128 stands for zero in the data rows.
Here are some points, one per row:
[171 127 162 168 119 145 146 248 141 126 204 151 133 151 126 120 149 251
 124 118 164 167 152 140 133 158 156 162 147 149 172 151 171 144 160 137
 131 153]
[149 172 157 126 137 149 123 154 124 121 126 147 148 139 118 155 177 118
 184 133 214 166 149 141 179 142 198 133 164 128 166 171 140 124 189 116
 137 132]
[124 148 134 150 227 163 250 151 136 140 150 228 146 136 149 114 156 141
 136 155 150 155 147 134 140 141 141 158 150 163 142 156 184 181 173 145
 140 144]
[159 121 161 152 115 137 124 172 166 146 156 163 132  99 134 124 200 186
 117 151 183 134 149 129 113 146 150 137 100 141 149 166 137 152 142 145
 112 121]
[178 172 128 142 152 206 162 134 208 157 154 144 140 169 134 150 201 196
 140 146 127 138 130 173 149 138 180 166 133 209 121 141 120 125 123 143
 145 131]
[141 171 162 188 102 172 131 167 139 165 146 202 255 140 182 152 149 130
 214 157 128 130 146 131 151 144 123 144 123 175 126 141 204 174 138 128
 141 135]
[136 137 122 134 149 120 143 119 154 141 159 136 157 138 195  93 137 147
 176 142 143 160 110 137 139 155 117 177 153 160 157 140 137 166 146 132
 135 184]
[131 184 128 140 173 170 120 178 106 134 141 130 144 132 146 199 138 157
 200 157 140 162 129 129 141 145 128 131 161 163 171 117 183 156 132 133
 151 143]
[138 165 134 201 124 153 149 127 122 187 156 141 126 123 135 166 137 102
 128 127 162 121 151 153 117 114 144 147 126 149 146 137 138 142 136 149
 140 173]
[249 128 120 106 155 165 134 182 113 132 188 129 149 145 143 128 192 139
 155 134 172 118 140 144 151 153 148 144 146 122 127 169 146 136 137 187
 155 141]
[145 130 165 181 154 110 150 113 138 111 163 126 106 138 134 132 156 128
 178 160 152 145 121 158 166 121 128 134 124 150 132 142 164 157 112 164
 129 113]
[186 145 154 202 119 160 231 147 126 201 154 140 121 140 150 152 156 158
 211 144 135 136 123 139 145 147 166 143 145 126 144 139 154 170 157 153
 139 155]
[124 141 155 255 133 181 143 147 140 148 167 136 126 179 142 164 136 131
 134 142 169 145 141 154 124 170 152 147 143 133 143 198 187 160 125 144
 155 145]
[146 158 161 127 133 130 139 132 144 137 136 159 128 174 113 134 131 128
 144 117 103 189 183 147 148 159 158 128 105 143 124 139 151 134 108 157
 161 136]
[147 124 115 153 166 129 138 144 155 135 133 129 166 141 129 149 115 156
 144 134 131 101 149 141 187 148 187 150 148 126 128 153 130 145 191 128
 155 176]
[119 180 145 139 158 163 150 167 191 226 184 137 129 142 138 146 136 175
 130 157 201 118 123 136 255 121 182 186 168 173 127 155 158 146 162 213
 137 129]
[150 132 133 170 133 203 113 125 131 238 154 160 115 156 150 133 133 122
 120 150 148 183 127 176 111 130 148 166 138 145 149 223 183 188 162 151
 164 210]
[146 146 173 135 153 131 142 145 173 172 151 167 169 169 171 118 150 121
 123 150 127 160 175 130 189 200 163 108 104 152 187 157 149 178 131 127
 142 189]
[163 131 183 141 166 147 143 138 149 172 128 126 157 145 164 155 122 143
 149 153 151 148 226 138 128 168 164 137 236 170 134 120 158 138 191 217
 113 150]
[140 129 157 153 151 134 148 129 145 147 120 140 255 142 117 152 177 188
 129 141 163 158 142 212 151 156 136 147 153 140 138 126 225 167 145 133
 131 143]
[145 153 106 187 144 162 163 129 126 208 163 142 117 164 133 138 198 143
 184 135 136 143 135 164 145 195 138 135 155 106 152 153 160 121 177 151
 131 160]
[130 150 123 135 141 162 151 166 125 123 161 149 133 182 170 159 123 162
 148 160 166 125 186 154 193 151 111 180 123 142 149 137 163 149 202 174
 252 126]
[218 141 135 143 153 134 135 150 169 145 249 146 139 146 143 140 199 146
 156 156 150 142 153 141 165 131 154 152 170 195 139 148 159 154 134 141
 178 159]
[149 118 140 113 151 128 150 136 137 145 137 164 140 132 156 146 120 159
 166 116 143 136 133 158 182 202 147 151 144 168 157 110 147 167 140 126
 139 156]
[165 128 154 187 155 174 129 131 136 136  95 122 135 166 170 106 165 150
 149 133 120 151 180 119 165 113 111 164 173 134 148 167 133 157 114 133
 146 145]
[196 231 117 194 165 180 138 135 192 123 137 169 192 138 157 138 123 166
 171 148 174 148 154 188 152 154 136 123 177 125 218 140  89 163 170 158
 153 153]
[154 199 162 190 138 166 197 158 151 138 173 125 138 183 110 189 177 116
 131 142 146 140 152 122 158 184 158 137 156 129 147 138 132 155 151 126
 135 175]
[112 207 141 130 144 136 140 150 119 163 104 150 186 122 132 119 153 193
 156 138 146 146 147 132 134 156 141 153 166 152 130 156 168 169 124 139
 132 143]
[136 145 129 151 148 175 138 169 196 173 141 155 126 165 129 173 191 180
 137 173 182 136 131 154 167 143 160 137 159 249 147 132 134 148 132 154
 218 118]
[154 170 182 135 166 164 144 118 155 124 146 127 137 148 214 170 181 157
 135 136 169 158 153 139 185 188 132 145 122 136 142 120 148 142 120 136
 124 172]
[136 118 126 137 144 149 118 132 140 134 113 164 140 163 193 154 141 137
 136 149 155 133 149 137 157 156 167 114 151 185 207 185 161 119 150 137
 138 141]
[138 126 123 146 240 150 201 125 160 133 158 208 146 135 120 140 154 146
 168 138 180 162 159 129 150 144 143 162 177 121 129 162 171 186 134 138
 152 143]
[137 133 190 144 148 130 148 152 154 142 153 132 164 162 118 146 117 133
 144 146 138 190 130 138 169 147 130 131 152 134 143 126 121 147 121 211
 121 152]
[134 118 124 161 124 130 145 156 157 122 123 155 135 162 134 174 143 174
 180 162 119 139 188 157 177 122 158 132 111 150 121 125 124 151 201 167
 134 208]
[158 162 133 162 120 171 228 162 116 208 162 118 132 141 151 183 192 117
 153 144 140 146 172 151 145 130 124 137 151 147 184 116 134 159 159 118
 140 147]
[128 133 181 205 162 148 126 188 129 117 127 136 119 113 219 119 170 138
 146 152 167 136 142 165 154 141 180 138 158 134 144 132 140 178 131 151
 144 158]
[146 137 175 146 139 126 156 114 179 141 130 138 147 107 143 160 152 156
 144 143 149 178 196 174 149 130 141 127 129 122 142 143 138 155 162 166
 255 135]
[166 149 146 134 158 187 131  97 113 134 243 130 170 113 128 124 156 170
 121 169 117 119 145 141 147 128 163 125 142 163 122 176 144 143 146 155
 130 138]
[151 141 165 123 118 160 114 143 136 150 123 202 149 144  99 150 164 154
 152 157 159 139 125 197 128 158 139 143 145 150 178 125 186 196 129 159
 159 243]
[212 197 147 156 107 140 144 133 139 135 120 212 167 145 132 171 133 133
 135 174 183 148 159 150 162 146 137 133 160 141 130 215 156 122 160 138
 148 163]
[154 125 173 157 131 183 205 145 126 225 147 127 129 130 141 172 122 137
 194 132 153 158 141 168 130 113 142 133 148 147 180 147 140 135 144 144
 142 137]
[114 176 162  98 150 109 151 155 164 147 168 119 141 187 163 125 139 121
 135 139 180 111 150 156 133 141 137 152 141 130 161 169 175 171 152 122
 143 153]
[136 170 158 118 148 130 166 130 138 160 147 154 149 174 169 123 132 173
 171 132 114 178 178 144 132 195 197  93 118 139 160 141 152 143 120 147
 175 127]
[152 152 170 131 151 161 163 153 157 105 156 150 121 143 156 141 117 109
 120 161 111 111 141 255 144 177 138 127 176 146 135 149 127 210 141 141
 135 125]
[163 141 124 146 229 193 120 184 178 153 140 179 164 146 134 155 118 134
 166 140 138 169 127 121 118 137 136 158 118 140 124 135 178 162 166 122
 129 135]
[140 192 171 136 138 142 172 165 133 153 118 142 159 130 131 151 151 119
 139 151 170 119 117 157 143 165 123 144 150 150 155 173 135 104 185 136
 146 163]
[161 124 160 159 139 133 146 161 144 138 142 163 131 152 158 139  98 166
 136 134 140 111 150 131 128 144 153 135 155 140 159 133 120 209 140 143
 163 111]
[125 138 150 119 130 153 142 155 125 154 142 163 156 165 187 143 138 164
 135 140 193 129 168 158 157 129 110 139 127 130 127 169 114 134 137 145
 153 124]
[122 108 114 163 181 168 255 161 153 109 127 175 168 126 159 153 137 139
 134 142 183 182 134 133 117 111 166 144 161 165 152 167 145 151 147 136
 148 160]
[152 157 217 112 169 149 147 131 137 158 124 147 142 209 183 129 157 167
 171 124 139 129 118 154 137 132 162 147 176 119 131 172 151 148 148 124
 148 140]
[151 142 144 139 233 162 111 154 169 163 153 154 173 134 143 239 133 166
 182 147 147 187 136 124 132 155 125 144 131 145 149 168 172 153 127 135
 134 126]
[153 139 177 137 155 130 137 123 145 149 137 143 127 163 137 139 162 154
 150 228 108 182 154 143 175 133 156 221 119 150 242 162 161 156 207 142
 135 104]
[211 152 151 170 166  92 152 221 193 199 162 140 144 151 144 152 169 151
 120 160 141 144 120 193 157 150 129 163 158 197 147 163 132 139 129 157
 163 144]
[152 129 160 165 170 129 134 158 132 135 132 132 146 172 162 151 160 163
 165 146 118 120 154 168 137 138 109 194 126 139 126 141 129 133 190 159
 214 172]
[167 145 153 133 143 135 151 145 138 139 137 149 157 154 195 166 137 157
 130 227 130 160 114 171 135 139 240 179 119 113 134 110 167 122 147 186
 163 148]
[122 135 157 162 138 122 143 127 124 173 177 172 155 131 179 181 164 131
 126 145 124 164 169 126 179 209 163 153 203 191 117 139 125 153 157 177
 136 121]
[153 126 136 150 129 205 134 162 138 123 192 128 162 120 124 119 162 188
 119 148 137 127 139 125 163 158 138 134 145 128 187 164 141 119 132 147
 139 134]
[191 167 130 150 159 143 147 150 169 186 109 139 131 142 122 120 159 162
 118 146 136 108 153 120 163 156 168 154 179 233 139 127 152 127 133 154
 160 143]
[129 182 123 155 187 126 106 183 125 169 132 135 174 139 110 184 160 149
 216 127 160 154 163 155 128 161 153 149 141 147 127 167 151 195 133 138
 135 122]
[158 125 152 144 129 120 130 194 128 153 213 153 170 128 131 135 165 205
 115 130 150 168 139 119 133 136 127 158 168 134 162 163 109 136 125 131
 162 163]
[179 237 174 172 152 118 139 136 156 129 155 255 125 134 157 181 144 180
 158 141 151 144 136 146 142 134 130 147 147 149 195 155 129 112 182 150
 143 159]
[161 143 176 148 121 179 186 143 168 156 132 143 171 129 125 154 168 110
 169 149 170 134 134 124 168 178 114 161 137 133 148 150 145 132 179 136
 129 165]
[155 151 157 142 138 151 142 158 115 138 144 196 171 194 139 145 147 113
 152 172 132 135 179 165 157 144 202 255 116 140 161 133 125 137 125 171
 148 117]
[144 134 187 110 116 185 157 138 168 118 146 137 137 135 170 139 125 134
 162 134 144 170 119 128 155 171 116 170 137 181 128 149 122 183 137 151
 144 171]
[130 148 134 126 201 184 237 166 111 115 139 179 124 132 148 181 152 149
 122 140 153 173 147 135 151 116 143 156 151 146 136 186 182 138 126 165
 150 185]
[154 173 122 140 121 153 121 117 136 137 134 155 181 124 148 208 159 158
  99 120 125 139 135 176 132 126 143 170 166 130 145 137 170 193 132 138
 132 150]
[112 174 160 128 153 134 137 147 140 169 158 147 157 137 166 150 140 125
 153 209 122 167 186 138 165 128 185 232 126 135 165 162 121 136 139 143
 147 126]
[124 130 163 126 126 124 158 126 170 149 156 158 150 189 155 154 117 141
 150 170 162 127 129 105 171 128 133 118 172 131 150 165 161 149 119 138
 159 166]
[202 135 143 139 146 157 136 186 187 160 192 132 159 150 136 115 172 133
 146 158 170 168 158 171 138 112 162 142 192 188 150 116 162 128 142 123
 135 137]
[110 129 181 138 148 136 160 140 180 135 176 149 150 146 150 172 142 150
 182 133 110 137 183 212 120 211 160 182 198 202 121 166 147  93 157 163
 139 162]
[147 202 139 151 150 125 155 129 160 116 155 105 201 166 135 175 150 158
 160 152 190 133 140 152 122 149 158 132 133 158 191 210 124 151 195 174
 142 194]
[183 145 130 136 159 152 137 182  93 158 178 119 152 141 136 116 159 152
 149 191 152 140 150 140 137 136 161 110 143 205 124 147 142 125 137 136
 179 144]
[134 158 145 156 255 159 138 178 157 155 142 181 162 115 133 172 137 122
 129 157 131 125 149 121 129 136 129 128 124 129 135 130 166 139 141 159
 138 171]
[150 142 113 119 155 129 154 151 140 135 143 152 133 162 176 156 146 136
 147 130 107 174 162 157 161 190 141 136 128 129 152 157 119 157 127 142
 131 134]
These points spread out most along one direction. How many in every 100 of the points above lie lower along it than each point below? Answers are rounded to whole numbers. More than half of the points above lie lower than the first one.
[139 120 126 182 158 132 136 134 175 134 132 129 155 120 167 151 133 169
 165 130 125 141 168 165 192 142 169 161 153 129 122 167 120 131 189  99
 170 172] 58
[136 146 133 124 133 152 133 132 141 166 136 141 137 139 168 134 126 136
 116 123 163 204 106 136 146 177 136 143 141 137 112 110 130 148 212 168
 136 116] 50
[132 162 168 153 145 134 134 128 152 113 155 139 140 175 166 135 209 153
 144 162 139 185 177 111 118 166 123 137 168 197 116 132 134 190 214 217
 127 134] 78
[108 128 156 197 164 142 133 142 127 135 148 140 133 188 139 112 153 142
 127 163 151 183 146 218 169 134 123 123 161 135 123 128 150 114 138 138
 140 161] 65
[120 143 168 119 140 143 122 125 166 141 154 178 139 221 151 151 128 135
 149 143 176 112 139 128 103 115 156 132 175 135 143 112 139 135 150 111
 132 147] 28
[124 140 154 145 160 151 142 130 156 134 159 138 181 142 144 124 150 111
 155  97 131 154 142 148 155 133 199 206 130 143 221 129 147 124 154 211
 237 129] 76
[163 138 153 136 145 135 146 140 144 163 146 154 152 171 161 146 145 131
 150 149 159 238 151 131 175 147 149 134 154 166 112 123 119 163 177 180
 152 151] 73
[159 144 135 144 152 127 150 145 159 130 148 133 121 157 192 140 138 134
 163 129 177 140 218 219 138 132 143 153 108 186 152 140 156 149 122 149
 107 160] 69
[152 139 128 152 144 124 158 126 145 147 131 138 136 144 133 141 135 139
 153 239 178 160 165 132 114 248 156 244 163 132 153 125 140 130 113 176
 168 137] 74
[135 245 111 150 122 136 137 168 153 125 139 147 166 126 157 140 128 167
 165 129 131 198 130 143 128 145 130 149 168 138 138 128 210 143 125 146
 144 148] 14
[153 151 191 169 142 151 139 154 197 140 144 125 120 123 138 152 125 153
 130 129 140 154 205 126 162 156 152 173 127 134 122 147 177 143 212 105
 213 161] 73
[152 119 143 155 156 104 145 139 151 139 144 130 159 189 179 162 121 154
 124 128 147 134 128 132 135 136 135 134 138 150 174 140 158 122 154 137
 129 127] 58
[153 129 158 133 120 134 147 163 136 132 120 114 175 187 157 159 134 126
 132 135 142 176 119 136 152 137 147 151 169 150 158 183 177 155 146 149
 143 122] 47
[140 158 142 137 144 169 151 150 151 140 138 119 161 171 144 144 118 166
 159 255 142 181 190 151 129 172 187 202 154 131 139 131 119 130 133 142
 167 165] 76
[132 130 105 122 106 139 142 219 242 155 141 145 136 125 154 148 213 136
 152 185 101 122 146 123 155 127 146 121 188 111 140 164 150 136 146 187
 154 124] 84
